[ 0.03 -0.04 -0.13  0.14  0.07 -0.11] → -0.11

[ 131.799  -58.671  146.344  -87.263 -147.245] → -87.263

[ 0.13  0.04  0.07  0.11 -0.11 -0.07] → -0.07

[[ 0.579 -0.444 -0.944  0.784]
 [-1.158  0.875  1.874 -0.984]
 [-0.247 -0.943  0.345 -0.210]] → -0.984

[ 0.106  1.018 -0.685  0.952 -1.572 -1.630  1.113] → -1.572

[-1.014  0.782  1.701  0.072] → 0.072

[-1.09  0.05  1.13  0.07 -0.25 -0.59  0.15] → -0.59

[ 13.035   1.341 -11.508  10.765] → 1.341
---
[  3  27  60 -32 -18] yields 60, 27

[48  6 44 23 -3 35] yields 48, 44

[-38  40  14  57  54 -56] yields 57, 54

[-56 -24  22  -6] yields 22, -6

[[-45  12 -21  -6 -24 -14 -29]
 [-22 -20 -49   0  10   0 -20]] yields 12, 10

[-44  52 -20  -5  42] yields 52, 42

[ 59  -6 -19 -37   0 -10 -54] yields 59, 0

[[-16 -20 -30   9 -20  13]
 [-24  30 -30  35  12 -12]
 [-56  -4 -30  47 -11  24]] yields 47, 35
---
-0.821,1.361,-0.602,1.351,-0.892
-1.287,-0.350,0.219,-0.556,-1.322
-> -1.287

-1.7,1.2,-0.8,0.4,1.6,-1.4 -> 1.2

-0.2,0.2,0.4,0.2,0.1,-1.3,0.8
-0.1,-0.1,-0.4,-0.2,-0.1,1.6,0.1
-> -0.4

0.15,0.00,-0.17,0.17,0.13,-0.05 -> 0.00

-51.4,-83.8,133.5,-55.5,-162.0,-59.9
-156.3,230.0,197.6,-137.1,186.9,-141.0
95.6,99.1,-138.2,88.2,107.4,72.5
-> 99.1

2.9,-17.1,-1.0,0.1
-0.9,14.6,19.5,14.8
-> 0.1
---
array([[2575, 6618, 4302, 8088, 5675, 8784],
       [2496, 5417, 3209, 5987, 7820, 2854]])	8784

array([[  4, -28, -39,  -6,   8,  18, -23],
       [-19,  -7,  10, -10, -11,  13, -24],
       [  8,  19,  -3,   8,  35, -11, -33]])	-24

array([[4201, 8407, 6026, 5686, 6257, 4342, 1869],
       [3575, 7514, 6540, 4940, 5332, 3159, 1259],
       [5264, 2731, 7588, 4735, 2143, 3359, 3128]])	1259

array([[4556, 5610, 1381, 4232, 5383, 5824],
       [2116, 8427, 7941, 1974, 8255, 4176]])	5824

array([[ 16,  28,  35,  30],
       [ -9, -37,  39,  10],
       [ 32,  -8, -30,  10]])	10

array([[8605, 5171, 9139, 8530, 5505, 8132, 6852],
       [7482, 6634, 2713, 5955, 9096, 9782, 6359],
       [7003, 7001, 4609, 6485, 7562, 8605, 6843]])	6359

array([[ -7,  -3,  29,  -2],
       [-17,   0,  21, -33],
       [ -3,  -1,  13, -32]])	-33

array([[-261, -692,  -15,  874],
       [-528, -287,  145,  -48]])	874

array([[6415, 2461, 6505, 8311],
       [6368, 2537, 6444, 8195]])	8311

array([[176, 817, 391, 233,  19],
       [841, 248, 575, 792, 964]])	19
---
2	-59	-34	56	11	18 result: 2, 18

-23	-6	11	33	45	-1 result: -23, -1

44	-3	4	6	52	30
9	26	18	8	-49	-6
-20	2	-1	13	-21	2
result: 44, 2

42	-20	-28	-19	-3
-16	34	7	27	-44
result: 42, -44

3	5	40	60
12	10	28	0
result: 3, 0

8	55	-4	-16 result: 8, -16
---
Q: [-139.301 -124.370   91.132 -168.855]
A: 91.132
Q: [-12.5   8.6   8.3 -17.9  -2.8 -11.0  17.7]
A: -11.0
Q: [-1.54 -0.61  0.67  1.37 -0.82]
A: 1.37
Q: [ 135.8   21.7   54.2 -164.7   94.3  156.7]
A: 94.3
Q: [  -2.67 -128.71  -49.39  159.72]
A: -49.39
Q: [ 1.01 -0.07 -1.87  0.13  0.17  1.18]
A: 0.17
---
63	59	34	90
65	65	23	73
-> 34

29	5	8	14	9	3	7
-38	11	-6	-2	-24	-4	2
22	-9	0	6	0	4	-4
-> -4

3077	4035	5193	5091
1944	5302	7339	8575
2634	8125	7717	8111
-> 7339

1	3	3	3
7	1	3	1
5	2	3	2
-> 3

4749	1781	4938	6199	6324	7014
4199	2922	4753	5583	8044	6871
4809	1814	6205	6183	6976	5935
-> 8044

-377	-919	-110	275	-402	-48	-176
808	-373	795	-448	992	260	-737
-> -48

5	5	4	4	6	3	4
4	7	2	4	4	3	4
5	8	3	4	5	7	5
-> 3

8	8	8	8	8	1	2
8	9	6	5	2	2	1
-> 1

777	128	47	931
291	642	946	989
-> 47
---
[-19 -47  41  29] Answer: -47
[48 36 37 21 29 24 33] Answer: 29
[-32 -43  56  21  44] Answer: 56
[ 22 -29 -58 -34  45  10  -5] Answer: 45
[ 45  39  14 -24] Answer: 39
[ 23   4 -44   3  53 -22] Answer: 3
[-11  46 -41 -57] Answer: 46
---
[41 17  6 -5 47 57 32] Answer: 17

[[ 14 -17  -7   5]
 [-32  -5  -1  50]
 [ -1  13  29 -11]] Answer: 13

[ 32   2  28 -24 -59   2  28] Answer: 2

[-52  52  51   7   8] Answer: 52

[[ 21   4  12  20 -43   1 -10]
 [ 25   3  25 -28 -41  21  13]] Answer: 3

[[ 23  28  -3  35 -39 -27]
 [-28  43 -35   4   7 -29]] Answer: 43

[-49 -35   3  34  54  28 -34] Answer: -35

[[ 26   4  21 -59  -9   8]
 [ 29   7   1 -60   0  16]
 [  8  20 -48 -28   9  34]] Answer: 20

[ 37  16 -14  59] Answer: 16

[[  0  17  -3 -13  49  12]
 [  3  24  26  10 -12 -56]
 [ 37  12  15   1   1  43]] Answer: 12
